Each path below is one point turned by a fixed rotation once a step. After each direction that follows a path, write how fast that rotation turns it, in degrees each step (0 if it stays still).
Each turn is a multiple of 5 degrees from 10 to 175, or 0.
Each row of a path follows its step; steps can be skipped.
path 1
step 0: [ -8   2  14 -12   0   7   2  -2   4  -1  -4  -8  -7   1  -9   6  -2 -13
 -14   5   0  -1  18  -2   5   9   5  -4  -6  -6  -7 -13   3  15   3 -11
  -2   5   1   8   9   2   1  10   4  -9   9   0  10  -4  -5   1 -14 -18
   0 -11   7]
step 1: [ -6   7   3   0 -10   5   8 -15   2  -1  -2   4   1  -5  14 -13   1  -2
   1   2  -4   3  15 -13   2 -16   2  -3   2   3  -7  23  10  -2  -4  -4
 -16   7   6   0  14  -2   6   6  -3   6  -1  -2  -8   3   0 -15  -2 -11
  -5  -7  -4]
step 2: [  4  -5  -1   0 -18 -10   4   5  -6  -6  -8   8  -2  -3  22   4  -4   8
 -11  -6   3  -4   2  -7   7  -7  -9   8  -3   7   0  -6   0  -7  -8   0
  -4  -4  -6  -2   0  11   4  -4   7   3   2   5  -5 -14  -2   7 -12   9
   4  -8 -23]
step 3: [-10  -4  -3   2 -10  -2   4   1   2  10  -2  13  -3  -7 -10   2 -15   5
   7 -14  -8  -1  11  15  -1   6  -5  -1   9  -3  -8 -11 -14  -9   2  -1
  -4  -6   2  -9   3   1 -19   0   6 -11  -5   8  -8   4   5   0  -8  10
   3 -13   8]
step 4: [ -1   0  14  15   0  -1   0  10  -5  -9  -4  -4  -7   8  -8   0  -1 -13
  -6  -2  -2 -11  12   5   6   2  13 -15  13  -4   0   2 -19 -12   0  -3
   4   2  -8   0   1  -4   6  15  -1   4  -5  -1 -11   5   0 -12  11   0
  10   6   0]
step 5: [ -8 -18  -3  -3   7  14  -3   5  -4 -13   3  -1  -9   3 -11   2  -3   7
  -7  11   4  -1   7  -5  17  -1  -5   5  -1  -6   0   2   8  -6 -17 -14
   0   3   6  10   5   0   6  16   1   7  -3  -1  11  -3  14   1 -13  -1
   0   6   2]
step 6: [  9   3   3   0   0  17  -4 -20 -11  -3 -11  -7   3  10   4  -4   2  -1
  -7  -6  -9  -4  10  -7   0   3  -6  -6  -6   8   2   2  13  -3  -6  -2
   5   7  -2   5   3   7  -6  -6  -4  -4  -2  -9  -4   6   7   3 -13  -1
  -6 -27   8]
step 7: [ -7  13   2  12 -14  -3   0  -6   9   1  -7   3   7   5  12   3  -8  -5
  -3 -18  -1   5  -9 -10   9   7   9  -1  11   6   1   7   8  -5 -10  -3
  -7   1  -2  -5   6   3  -5   2 -13   7  13  15   3  -5   8  -4   5  10
 -10  -6  -8]
step 8: [  7  -4  -4  -4  -4  -6   6   4   8  -2   2 -14  -3  -9   5   7 -13  16
  -5 -17  -2  10  17   0   8  10   8   2   4  -4   0 -16  -4  -6  -6  -9
   0   9   6 -12 -10   1   0   4  17  -6   9   0   0  -2  -2   4   8   3
   4   2  -8]
step 9: [ -2  -4   0   6  -3   4  12  -2   9   7   9  12   3 -12  -9   3   0  -1
   2  -8  -2  -8   9   4   8 -10 -12 -16  12   8   2  -1 -14   4  -3  -5
   0  18  -4  13   0   0  10   6  -1 -13   4 -12  -5  12   5   1   7   3
   6   1   9]
step 10: [  3  -4   6  10  -5   5   6  -4 -10 -16  -1  15  -4   9  -1  -5   6   6
  -1   7   6   8  -3  -3   2   1  -2   1   7  -6  19  13  -4  -8  -4  -4
  22  13  10   6   5  -1   3   3  -8   2  -8  -3  -3  -8  -1  -5   1  13
  16   1  -4]
Speeds:
[ 1  0  1 -4  2  5  5  0  0 -1  2 -1  1  1  5  0  4 -4 -2 -2  1 -1  0 -1
 -3  3  0  2 -4  2 -3  0  0  2 -2  1  0  2  0 -2  4  1 -1  0  0  2 -1  3
  4  0  2 -4 -1  3 -1  1  1]	65
